Each row has a name. Each question is about the rows just above it.

Columns, left to right: A D F P W T Z B Q K
[ -3.6  58.5  11.2  14.2   9.6 -84.0 -13.5 -52.7  66.6 -52.6]  Kek
[ 52.3  58.6  11.2  14.2   9.6  71.8 -73.2 -66.7  56.2  35.9]  dumig
[ -3.6  58.5  11.1  14.2   9.6 -84.1 -10.9 -76.8  66.6 -52.6]  Kuva
Go on from [-3.6 58.5 11.1] to the end of its row.  [ 14.2   9.6 -84.1 -10.9 -76.8  66.6 -52.6]
The rest of the row after [58.5 11.2 14.2  9.6]:  [-84.0 -13.5 -52.7  66.6 -52.6]
The rest of the row after [  9.6 -84.1]:  [-10.9 -76.8  66.6 -52.6]
Kek without one entry, shuffled: [ -3.6  58.5   9.6  66.6 -84.0 -52.7 -13.5  11.2  14.2]. Gone:  [-52.6]
Shuffled dumig with one entry gone: [ 56.2  14.2  58.6  52.3   9.6  35.9 -66.7  71.8  11.2], missing  [-73.2]
The rest of the row after [58.6 11.2 14.2  9.6]:  [ 71.8 -73.2 -66.7  56.2  35.9]

Columns, left to right: H J N E V L C
[ 33.0 -23.3  41.5 -13.2  11.8 -14.8  -8.6] = Risas
[ 36.0 -21.0  41.3 -18.2  15.8  -7.0 -13.1] = bug
[ 36.0 -21.0  41.3 -11.7  13.0 -14.9  -8.3] = Muv
[-42.4 -73.1  -0.6 -36.7   3.9  10.0  -9.4] = bek
[ 36.0 -21.0  41.3 -18.2  15.8  -7.0   3.1] = Bobed
[-31.9  13.6 -13.6  -0.4 -13.2   3.5   9.6] = gel
[-23.9  30.4  -4.6   4.6 -16.1  -2.6  14.4] = vume
[ -7.7  39.6  12.1   5.4 -14.6 -10.9  -7.8] = kas
[14.4 -7.8] is in which column, read top down?  C
Which entry of kas is missing from [-10.9   5.4  -7.8  39.6  12.1 -14.6]?  [-7.7]

Columns, left to right: Tata gak lar Nepe Kufup pid sikal Fif
[ 39.6  20.3 -15.5 -20.2   6.8  10.0   1.0  20.4]  fer
[-70.5 -11.0   1.0  11.6  56.4 -13.0 -54.4 -46.1]  tevo
[-21.2   8.4  -0.7  -2.6  14.0  -5.1  -5.5 -14.0]  togor
[-10.1  33.9   4.4  29.7  12.5  -6.2  -6.9   0.3]  vogev
[-71.1  48.3 -29.6 -19.5 -23.7 -22.7 -53.2 -44.3]  duvib
[ -0.6 -15.1  -2.3  29.6  12.5  -6.2  15.8  12.1]  fug
[ 47.3 -15.2 -30.2  44.2  24.3 -11.0 -37.1 -29.3]  zurad
[ -0.5  19.1  11.6  17.2 -23.2  24.0  19.8 -30.5]  Laba
[-15.4  -3.2 -18.1 -12.8  29.3 -15.2   5.3   8.1]  fuduk
[ -2.0  -3.1 -18.1  23.4  24.6 -20.8  -9.6  16.7]  letod
[ -6.9 -53.2  15.8] is in which column, read top down?  sikal
After [29.7 12.5 -6.2], its row goes on with  [-6.9  0.3]
Which column holds this, read top down? [ -2.6  29.7 -19.5  29.6  44.2  17.2]  Nepe
Go on from [ -3.2 -18.1] to the end of its row.  [-12.8  29.3 -15.2   5.3   8.1]

Columns, left to right: nutez mukos fefof gume Zivoz kilaf Pala tal Pilu nes
[-6.4 14.0  8.2  6.1  7.0 -3.3  6.8  7.2 10.9  7.6] : gen
[ 42.0  -3.5   1.0   1.7   1.3 -31.7   2.4   2.2  -0.4   1.9] : ziv
[ 35.6 -13.7 -14.9 -11.2 -15.9 -17.7 -19.5 -12.9   3.7 -12.8] : lutet
[-53.1   6.2  -2.0  -4.7  -1.9  29.9  -4.0  -4.1  -2.1  -2.3] : fibun
[-75.8  -8.2 -18.7 -20.3 -17.7 -17.6 -19.5 -20.7 -13.9 -17.5] : Baves
[ 67.8   7.7  15.8  16.3  15.2 -54.5  16.4  17.3  10.3  15.2] : neno
[ 13.3  -9.8 -11.0  -9.5 -11.1  -0.1  -9.2 -10.2  -2.3  -9.4] : Nuku
[ 29.8  -3.3  -0.3   0.3  -0.1 -22.0   0.8 -20.8 -13.9   0.5] : visab
[ 24.3   8.0  10.7  11.5   9.6 -14.4  10.5  11.3  11.5   9.5] : lodo
[ 17.1 -24.9 -17.3 -13.9 -15.5   1.0 -14.4 -15.5 -17.9 -15.5] : muz
Which column holds [-14.9  -2.0 -18.7] top down?  fefof
Which column holds this, read top down? [  2.2 -12.9  -4.1 -20.7  17.3 -10.2]  tal
After [-20.7 -13.9], its row goes on with  [-17.5]
Baves without one entry, shuffled: [-19.5 -20.3 -75.8  -8.2 -17.5 -18.7 -17.6 -13.9 -20.7]. Gone:  [-17.7]
Which column holds [-9.8 -3.3  8.0] top down?  mukos
Go on from [-17.6 -19.5] to the end of its row.  [-20.7 -13.9 -17.5]

Columns, left to right: zari zon zil pupi Fefen gud paled Beso viref Fedop
[-74.6 -12.0  11.5  -2.8  36.1  19.0 -33.8  22.8  22.8  35.6] : Sufep
[ 55.5   9.3 -10.8  -0.4 -25.3 -16.3  23.2 -17.6 -17.6 -25.5] : Dulit
[-28.5  24.3  -4.4  11.3 -28.4 -18.9  26.7 -29.3 -29.3 -18.7] : karu
[-38.8  24.7  10.5  11.2   4.1   9.5  -2.9 -16.4 -16.4  23.9] : ruzek
karu without one entry, shuffled: [ -4.4  24.3 -29.3 -18.7 -18.9 -29.3 -28.5  11.3  26.7]. Gone:  [-28.4]
karu without one entry, shuffled: [ -4.4 -18.7 -29.3 -29.3  24.3 -28.5  11.3 -28.4  26.7]. Gone:  [-18.9]

Columns, left to right: S R X M U G Y
[-1.7 -3.4 -3.9  1.7  4.9 -1.6 -3.5] -> bidur
[ 10.8 -14.3 -25.8  27.8 -25.4 -21.2 -39.0] -> bisol
[ 10.8 -14.3  31.7  31.6  33.7 -14.1 -17.9] -> muta
[ 10.8 -14.3 -25.7  27.8 -25.4 -14.1   7.4] -> Keb
The rest of the row after [-25.8  27.8 -25.4]:  [-21.2 -39.0]
muta without one entry, shuffled: [ 31.7  10.8  33.7 -14.1 -17.9 -14.3]. Gone:  [31.6]

Columns, left to right: gesi bosif sunu Pak fupi meven
[-70.6 -15.4  61.6   3.4  10.1 -41.9]  Baz
[ -5.5 -15.5  61.6  43.9 -24.0  21.2]  Gadod
[-3.1  4.7 33.9  3.4 40.5 24.6]  defu
[-13.0 -39.8  39.5  42.6  -6.8  -6.8]  Keluf
[-0.3 28.8 34.0  3.4 40.5 24.6]  Dovov
[-16.4  11.2   3.3 -10.9 -32.8  47.9]  gute
Go on from [-70.6 -15.4  61.6] to the end of its row.  [  3.4  10.1 -41.9]
The rest of the row after [-15.5  61.6]:  [ 43.9 -24.0  21.2]
defu without one entry, shuffled: [33.9 24.6  4.7 -3.1 40.5]. Gone:  [3.4]
[ 3.4 42.6  3.4] is in which column, read top down?  Pak

